128 stands for zero in the data rows.
Some points:
[127 150 200 114 158 136 147 204  85 117 140 126 131 164 115 159 132  54 124  97 150 117 171 105  94 172 137  77 134 106 190 168 196  98 118 103 136 109 145 117 135 143 136  83 108  77 110 119]
[142 144 164 101 124 164 162 106 107  83 169 110 109  65 180 123 182 102  68 142 148 197 241 129 134  99 100 132 175 144 147 188  99 188  89 116 105 140  69  98 137 111  89  89 118 150 176  97]
[ 98 100 123 127  93 106 157 157  96 112 148 111  61 131 104 142 147 107  90 150  81 147 161 194 128 101  97  93 132  77 165  83 115  94 123 166 150 116 191 130  93 111  94 153 126  97 109 125]
[122 146  96 116  91 133 127 162 113 158 121 125  84 127 111 162 113  91 118 166  95 119 132 120 120 180 137 167 139 100 183 131 144 111  98 240 151 132 130 189 155  54  91  98 136 111 165 111]
[145  91 129 153 131  96  98 126 204 100 185 112 113 143 108 132 129 124 104 155 150 100 114 121 135 117 146 208 113 102 132 162 173  75  93  96 116 198 127 175 172 126 149 154  74 140 182 118]
[100 139 126 119 132 136 142 139 138  95 146 150 203 156  94 123 158 133 104  63  87 106 136 113 153 115  98 155 123 110 153 129 179 134 192 139  97 113 116 108 169 175 128 155 142 123 170 112]
[186 142 152 152 130 175  65  70 108 107 147 101 126 171 114 158 175 137  68 142 146 118 130  78 164 168 107 132 157 162 135 108  87 121 165 109 147  94 204 148 107  54 175 150 113 172 127 169]
[218 152 133 167 138 132  39 140 142 117  76  94 155 167 125 102  84 112  37  97 151 113 142 149 130 104  81 111  67 212 135  99 115 152 149  83 141 151 119 127 114 127  89  89 132 121 176 110]
[138 130 111  46 102 165 169 114 132 130  90 124 140 115 109 129 157 131 147 148 176 140  98 126  87 138 129 121  55 105 115 172 135 166 102 129 199 146 171 101 119 142 121 126  77 116 140 147]
[160  88 136 140  99 130  90 195 131 158 103 112 123 168 127 127 140 133 118 140 102 170 139  92 134 124 155 186  96  90 106 143 114 101 163 147  79 138 101  86 140 179 173 138 112 103  81 128]
[175 101 124 115 157 153 128 132 129 116 121 131 118 123 114 142 133 135 187  99  96 178 155 129 123 112 175  93 117 112 113  97 123  29 101 113 176 182 159  26 117 127 111 120 134 140 149 118]
[112 125 144 156 161 158  66 130 164 104 141  98 142  93 181 166 130 146 224  98 136 114 110 112 147 179  63 144 145 134 146 120 108 115 195 137 124 148 115 138 106 117  96 110 109 135 147 132]
[121 124 124 100  91 130 132 170 103 101 200 139 146 156 219 161 117 101 120 132 130 141  93 129  86 131 139 122 164 155 149 131 146 106 137 168 116 138 162  74 102 180 211 128 138 125 128 146]
[ 30 128 110  97 148 118  79 135 161 184 137 111 111 159 166  54 179 120  85 121 153 161 157 176 136 135  88 115  90 115  86 143 110 116  75 142  45 110 158 134 117  87 137 106  81 126 152 146]
[154 132 160 198 153 136 138 102 154  79  86  93 155 125  73 108 144  73  93 188 114 178 134  77 125 103 113 199 168 181 118  57  90 185 127 114 176 107 163 111 119 144 136 124  94 117 150 130]
[123 118 120 126 177 129 138 155 178 132  86 138  76  71 137 119 106  39 128 143 244 117  89  99 141 129 123 143 129 169 171 116 126  79 127 102 107 162 127 128 150 131 106 159  78 136 105 124]
[152 108 119 110  99 121  98 132 131 132 106 125 162 172 136 158 122 141 183 117 128 123 121 111 160 121  91 102 125  75 136 165  95 127 138 123 109 103 111 134  91 182 177 162 116   1 156 154]
[117 138 105  99 122 130 145 154  88 133 102  92 117 160 164 199 113 186 131 166 127 172 101 156 128 147 144 153  99 107 174 106 158 129  97  85 145  96 143 160 154  74  93 123 147 126 112  99]
[ 89 109 126  91  96 137 136 164 127 119 145 146 184 120  72 145  88 137 158 130 137 125 166 164 119 107  89 149 157 153 134 158 119 110 143   6 112 139 119 131 141 111 154 166 178 156 130 163]
[102 111 130 112 135 133  83 103 146 135 159  99 146 138 107 148  60  95  79 114 150 101 127 132 200  85 162 160 103  92 105 143 127 123 145 136 148 142  73 163 119 145 126 169  98 169 118  88]
[149 140 109  94 143 128 125 131 176 144 125 131 153 154 108 131 138 124 133  98 141 175  91 182 126 130 170 134 139 144 152 121 130  88 203 137 143  72 114 124 121 187 135 137 151 144 126 165]
[122  58 143 126 147 142 172 129 142 172 113 118 174 141 133  77 106 131 160 162 103  73 169 109 187 140 163 133 132 127 165 142 147 124 105 141 114  99 116  97 111 161 105 172 172  79 111 158]
[138 126 122 142 108 121 107 105 145  95 143 152 122 160 190  59  83 105  85 152 193 170 139 143  87 107 140 117 191 163  96  66 118 144 166 134 183 129  62 133 166 102 130  96 150  89 151 136]
[159 151 123 117  75 171 203 154 144 131 140  83  95 140  84 158 180 174 119 123 158 124  72 109 116  95 151  49  31 162 118  97 145 143  92 128 172 161  85 148 144 107 117 116 137 155 191 142]
[182 139 174 148  86  75 102  61  73 214  95 163  82 117 123 148 165 103 120  96 144 130 160 146 187 142 107 127 119 197 104 100 115 109  89 133 138 151  99 188 106 101 229 169 160 125  92 129]
[140 106  83  65 130 132 123 139 120 164 114  90 129  92  99 193 129 149  90 155 144 142 151 153  89 209 151 158 114 110 127 115 139 186 148 123 151 196 169 111 133 106 116 129 129  91 148 116]
[169 108 159 140 101  80  84  22  57 101 132 148 139 104 100 127 148  65 132 113 111 106 122 112 181 140 129 143  68 200  82 164 143 115  97 193 196  83 187 147 117 106 151 128 213 102 119 128]
[ 97 122 128 170 193  68 107 157 101 108 123 141 109 107 154  91 144 146 121 134  58 104 117 183  97  98 114 136 115 178 105 194 130 103 118 109 140 166 121 132 129 151  94 125 105 105 122 111]
[167 163 136 119 139 124 144 126 151 135 175  86 109  62 149 132 114 118 135 140 114  52 141 104 136 133 157 112 189  40 148 123 125 143 170 142 132 140 108  95  88 170 125 161 135 184 107 164]
[ 93 197 124 160 174  89 125  74 150  82  99 152  92 168 133 112 180 133 176  83 160 102 139 127  88 119 131 165 116  97 169 121 112 175 137 121  87 171 140 128 124 118 132 170  94 150  97 140]
[130  90 121  96 135  77 138 130 104 126 105  66  79 150 119 132 120  92 245 147  71 136 141 174 157 123 148  92 155 170 114 146 178 175 152 147  92 150 150 116 191 187 175 105 136 189 174 157]
[161 130 140 170 115 105 179 175 137 129 168 156 113 108 154  59 101 144 136 119 145 135  86 148 142  99 118 161 174 100 121 144  94 134 115 119 138 147 252 138 190 101  69 172 112 120 150  94]
[150 134  97 155 160 151  94 177 209 104 160 144 144 150  66 119 150 104 128 148 126  92 141 193 131 190 141 136 142 134  57 138 106 168  73 137 116  66  91 129 116 155 161 116 168 168  99  82]
[108 132  91  98 117 160 158 127  91 141 136  86 148 163 126 143 101 132  85  11 119  99 112 116 107 165 184 123  68 163 121  98 116 163  76 110 167 165 129 119 121 122 122  86 144  91 121 104]
[ 47 127 136 148  85 255 127 140 117 127  95 120  56 132 146 163 120  98 128 113 107 105 142 117 120 112 128  95 159 112  66 114 163 110 111 121 115 126 177 115 152 200 135 139 148 124 164 138]
[116 140 178 113 117 139  79 139 155 113 113 127 158 124 124 167 103 145 149 124 115 116 117  92 122 123 139 143  86 127 148 150   4 107  71 177 106 129 123 114 157 177 117 154 176 163 108 131]
[113 107 103 131  86 137 200 130  99 153 146 162 156 192 130 146 125 114 170 138 138 102 148 107  71 156 121 119 110 171  96 131 169 119 104 143 161 140 114  94  79 112  84 140  94 171 127 132]
[103 126 132 113 165 149 167 115 105 108 150 167  99  63 145  64 123 171 125 125 134 139 122 112 139  68  92 168 147 116 105 116  90 147  94 106 114 127  77 163 144  93 143  43 130  86 118 207]
[135 106 120 127 128 114 153 135 104 140  64 120 168 142 163 136 148 125 106 107 113 111 144 117  56 152 122 131 122   7 161  47 141 133  81 144 176 141 111 136 169  98 119 134 173 138 171 124]
[155 100 114 131 131 186 172  81 116 159 164 182 138 129 103 147 120 128 160 116  98 169  34 109  70 139 133  61  81 114 217 100 143 186 112 100 127 159 133 132  66  98 168 138 127 141 156  77]
[122 161 177 157 207 104 136 142 124 169 144 121 119 102 155  75 109 116 167  91 147 175 140 124 151 123 113 182 108  81  51 220 139 150  95 153 104 139 104 122 103  57 174  84 172 103 198 152]
[ 94 127 100  67 130 103 149 140 191 110 170 106 119  90 138  63 126 109 144  80 112 150 107 144 149 155 118 138 173 170 130 113 120 112 131 128 142  79  95 151 121 130  83 203 113 111 103 102]
[106 121 143  95 144 126 106 173 122 148  32 114 146 155  87 127 109 102  97  99 124 123  32 147 127 101 109 108 221  97 112 169 123 134  58 146 145 111 120 135 128 169 174  99  99 168 152 128]
[112  79 133 126  89 124 160 142 147 148 133 104 168 130 146 120 156 132 136 121 189 130 108 156 122 140  84 120 168 114 124 159 134 135 185 120 130 155 148 113 132 161  93 127 185 150  66 115]
[112 131 131 112 166  94 122 140  92  87 117 109 124  91 150 111  99  98 117 127 150 161 102 122  77 111 149 128 112 152  89 109 129 125 113 124   0 162 139 182  76 133  93 147 147 145 112 163]
[162 127 134 124 117 133 110  76  66 144  97 232 136  55 138 139 154 184  72 132 188 108 153  77 202 159 101 129 137 168 113 118 136  83 108 146 130  91 203 186 121 148 163 109 104 216 159 160]
[ 71 139 130 194  88 130  78 193 130 131 116 117 155 101  95 103 142 178 159 130 139 139 166 130 126 107 125 139 134 108 167  83 123 121 139 152 157 145 144 128  90 184 197 103 120 154 130 104]
[152 122 135 160  46 139 127 131 156 115  63 151 141 170 101 113 116 174 162 112 127  86  60 138 111 125 124 143 125 102 107 161 131  86 181 126  85 106  91  74  92  93 133 103 151 155 140  95]
[ 88 115 149  81 146 132 164 112 107 203 128 112 141 152 150 195 148 120 170 131 126 102 115 145 131  85 130 111 141 139  72  55 128 121 111 132 123 120 155  85 152 120 126 126  71  83 116  20]
[169 148 135 148 123  60  55 102  88 154 137 152 187 127  95 125 149  75  95 133 142 123  90  96 238 133 121  97 109 116  48  68 162 153  63 135 109  78 154  60 195 134  98 119 118 120 105 176]
[144 103 140 150 147 145 197 114 101  98 152 111 142 133 100 150 107 110 153 176 140 148 150 129 107 156  75  16  50  97 109  96 122 110 131 150 145 142 126 132 208 136 152  85 111 100  71  83]
[ 93  94 146 134 103 114 116 115 124  79 115  86 141 101 104  72 137 115  84 126 123  61  92 188 150 139 183 136 120 104 201 103  94 103 148 138  98 113 129 107 138 121 164  58 107 137 150 136]
[ 99  89  92 146 133  77 105 137 140 157 164 145  75 110 126 116 123 132 149 123 143 152 150  18 104 116 155 138 103  91 153 151  82 130 167  84 140  39 120 128 141 157 102  94 141 172 117 109]
[107 118 106  81 115 175 130 154  96 109 101 220  98 136 119 156 142 106 105 133  69 167 172 138 129 107 156 142  76 136 152 125 156 157 174 185 148 109 120 128 122  54 105 181 104 137  87 147]
[190  91 145  69 164 124  77 148 162  96 134 126 116 143  86 127 136 191 101 138 181  97 130 145 129  99 126 104 182 106 153 143 148 124  62 190  77 114 130 141 133 153 105 125 154 100 124 117]
[175 104 152 100 179 187 191 158 117 180 142 138 137 142 130 144 140 110 125 156  62 111 133 154  72 122 154 119  98 100 110  89 141 140 160 148 155 158 145 214 109 144 113  88 114 118 122 136]
[151 176 233 164  66 111  96 102 149 123 129 131 159 159 163  95 107 169 137 150  70 155 138  68 155 155 159 101 174 183 120 114 200 176 114  66 183 120 190 153 111 114 122 105 107 160  70 150]
[122 212 107 164 145  58 181 132 155 123 114 152 125 112 142 154 106 153 116 104 149 121 161 107 110  98 163 126 146 159 113 149  70 141 159 145 102 126 145 155 107 140 143 151  89  87 175 115]
[126 115 202 139 117  81  80  89 184 163 136 150 109 169 132 198 181  96  93 171 101  74  93  79 153 108 100 135 119 196 133  64 107 172 156  93 142 116 140  94 119 126  80  73 168 127 147 154]
[132 174 107 148 135 141 112 122  67 153 164 102 133 168 144  90 137 127 179 153 108  97 107 120 111 124 136 128 131 151 177 181  45 116 180 114 126 116  88 113 174 137 124 140 165 152  63 135]
Along one direction, these points spread out more than along any other. Take the direction at right angles to it along which they spread out most. Go by this last direction. How far along it is each point below, from 0 to 99? 50 is the average, and the first point above lies past it. One standard deviation of the points above along it is 16.
[156 176 110  75  95 152  40 187  96 134 139 126 152  78 113 106 100  99 160 142 121  96 135 113 103  99 135  86  81  95 139  90 145 162 138 128 157 130 127 103 148  44 141 161 116  86 152  98] 61
[111 200 149 131 130 127  94  48 157 184 135 157 119  99 140  96 169 132 125 107 154 150 140 180  71  73 146 158 160 105 105 171 151  65  98 129  71 142  98 155 129  88 131  89 190 108 130 133] 33
[176 111 105 106 108 125 104 108 121 104 101 145  58 117 126 190  70 141 139  47  56 111 146 204 123 175 132 143 109 101 130  95 131 134 100 127 143 115 108 114 153  81  92  80  64 116 112 150] 63
[ 97 112 125 255 137 121 155 109 147 186 162 121 154  58 113 164 114 141 135  86 190 165 150 178  88  82 125 151 127 163 115 159 126 148 104 163 106  99 110 121 127  69 150  92 132 115 107 198] 41
[103 118 115 154 150  86 146 104 137 137 148 146 161  78 142 176 123 110  36 121  82 191 106 155  95 143 126 112 178 104  80 179  79 101 103 128 100 147 107 133 159 124 113 157 101  96 117 157] 38
[155 211  23 131 143 146 138  86 180 116 115  90 131 182 121  99  84 136  78 139 112 162 146  81 167  86  38 135 130 149 149 124 136  90 131 113 120 165 137 118 110 100 119  54 135 134  85 150] 49
[163 124 122 144 105 123 163 165 110 168 141 154 127 106 140  77 124 122 131 135 110 129 124 173 159 156 118 173 117 160 193 132 105 145 141 131  94 145 113 103 144 174 112 156 111 136 111 113] 38
[109  98  71 124 128  97  94 143 148 127 113 121 161  96 132 152 155 128 128 141 119  99 119 117 193  86 152 104 163 143 182 170 158 151 144 135 136 172 102 141  97 115 148  99 141 160  94  74] 42
[121 126 122 145  88 152 122 118 157 102  77 138 137 149 108  87 136 129 150 120 118 123 142 124 170 159 140 124 126 100  97 140 120 130 172 140  77 129 107 147 148 167  85 149 192 112 102  79] 37
[107 153 107 178 121 133  81 104   7 113 163 131 109 151  75 129 117 178 152 146 179 125 127 136 156 136 153 183 142 109 142 123 124 137 133 123 130 147  74 137  91 193  98 137  95  96 131 101] 43
[144 131  43 168 110 130 116 177 158  61 116 155 148 120 164 163 221 116 146 125 138  80 122 133 147 122 157 103 115  94 111 161 122  99 127  99 107 105 108 160  77 155 157 128 119 125 129 150] 37
[115 166 151  92 125  99 156 145 142 115 125  97  56 118 150 143  95 200  96 137 106 101 125 128  88 157 101 124  88 125 105 143 182 115 114 133 162  76 130  79 102 170 190 160 136 134 120  98] 52
[ 30 158 145 145 150 152 136 145 159  83 106 173 130 170 121 155  65 145 128 155 171 134 121 196 235 156 150  95 145  96 140 151 111 119 162 126 132 163 111  98  81 140 152 152 168 140 125 123] 33
[ 73 110 122 174 194 131 115 110 111 131 133 129  96  96 139  71 139 168 118 115  82 147 128  19  66 141 128  95 174 193  99 154 138 129 139 160 101 127  83 122 142  89 111 184 133  87 136 145] 38
[169 156 117 199 149 126  89  43 149 131  89 106 138 117 152 121  85  88 108 168  94 138 136 176 105  58 100 138  93 133 157 104 183 154 104  77 139  70 112 123 120 151  84 154 122 117 157 147] 53
